(in the rows, 128 means zero)
One turn sends every row of this set to another row. A few are shown first. Where does it send the rows asked after them?
vagop: [136 134 150 110 125 132 114 144 121 149 181 119 126 125 119 142 142 116
 134  79 149 153]
ger: [144 108 144 138  85 141 127  92 138 130 144 158 155 128 127 145 112 105
 171 115 127 125]
luvo: [149 111 152 137 119 128 117 100 139 102 110 141 146 114 110 123 112 119
 172 151 139 117]
rig: [ 95 132 117 164 154 127 103 135 138  97 122 145 147 150 101 140 156  76
 162  96 133 130]
zenu: [100 138  84  80 105 144 125 136 101 138 116 136 160 124  99 139 131 130
 145 132 123 144]
Tani: [131 133  99  97 147 106 144 119 140 146 127 109 151 127 128 136 130 142
 106  99 152 155]
Tadev: [117  92 123 166 129 104 101 128 157 154 155 118 111 149 129 138 132 127
 157  93 106 147]
Tiva: [145 110 153 110 125 116 113 103 136 140 133 126  95 140 127 156 148  92
 120 139 108 113]
lif: [128 106  91 170 157 112 139 136  87 133 137 142 125 137 108 170 157  98
 146 110 130 135]
kes: [127 103 109 166 147 105 122 149  93  94 117 145 107 125 122 172 134 106
 139  85 130 130]
felet: [112 114 117 152 109 120  97 149 120 148 160 138 107 148 109 144 139 129
 186 120  94 123]
tevi: [ 98 147 123 113 135 120 153 125 170 119 115 105 131 102 117 136 105 157
 130 121 131 140]
Lodom: [ 74 112 178 116 132 123 149 113 122 115 127 135 121 121 117 153  93 135
 141 106 129 144]
Bamam: [111 144 145 120 131 155 144 133 155 158 165 120 127 138 102 156 130 139
 112 128 145 156]
mib: [109 150 147 102 117 136 100 155 102 110 123 142 142  97  95 121 127 125
 136  92 153 113]
vap: [ 99  94  89 131 136 104 123 118 137 145  91 143 148 173 126 160 125 148
 129 117 117 122]
Vema: [110 130  82 167 166 114 129 131 117 122 113 138 154 133  95 143 163  93
 155 118 135 119]
zal: [ 96  99 132 104 116 124 127 112 100 134 156 127 124 137  87 134 119 101
 156 118 109 179]
Mon: [ 78 137 185 109 135 145 128 137 127 139 139 129 132 113 102 158 125 123
 139  99 139 104]
dinu: [126 124  76 158 131 124 111 153 129  83 104 146 123 133 130 165 133 117
 127  93 133 146]
bamu: [140 128 109 133  77 136 131  93 144 144 122 167 151 119 125 144 125 110
 110 110 127 107]
tofug: [ 98 110 145 113 149  89 131 106 118 105 106 122 132 115  88 110 105 121
 120  98 144 149]
mev: [ 98 102 129 166 125 110  98 137 112 112 105 163 115 147  71 122 114 139
 131 127 124 114]
fiba: [115 124 146 181 142 113  89 143 137 128 119 156 128 137 109 110 127 143
 119 103 156 112]
toko: [ 91 117 129 128 110 156 156 121 112 159 151 138 123 119 101 155 112 138
 125 142 122 167]
dad: [133 127 139 128  99 112 111 104 145 127 116 146 107 106 113 134 132  96
  98 109 115  90]
somu: [111 136  99 133 132 125 109 144 125 154 112 155 156 163 145 154 145 154
 148 119 135  96]
lil: [ 82 142 114 114 116 142 144 139 130 146 112 119 139  76  98 140 119 146
 139 128 120 113]
Mav: [157 112 129 112 136 128 124 101 137 128 106 129 131 140 120 144 138 119
 134 179 132 122]
Nurop: [112 126  95 157 131 144 102 144 143  97 132 149 135 165 123 162 149  90
 142  96 130 161]

dinu moves to Nurop
dad moves to bamu
Now these:
vagop moves to mib
tevi moves to Bamam
felet moves to mev

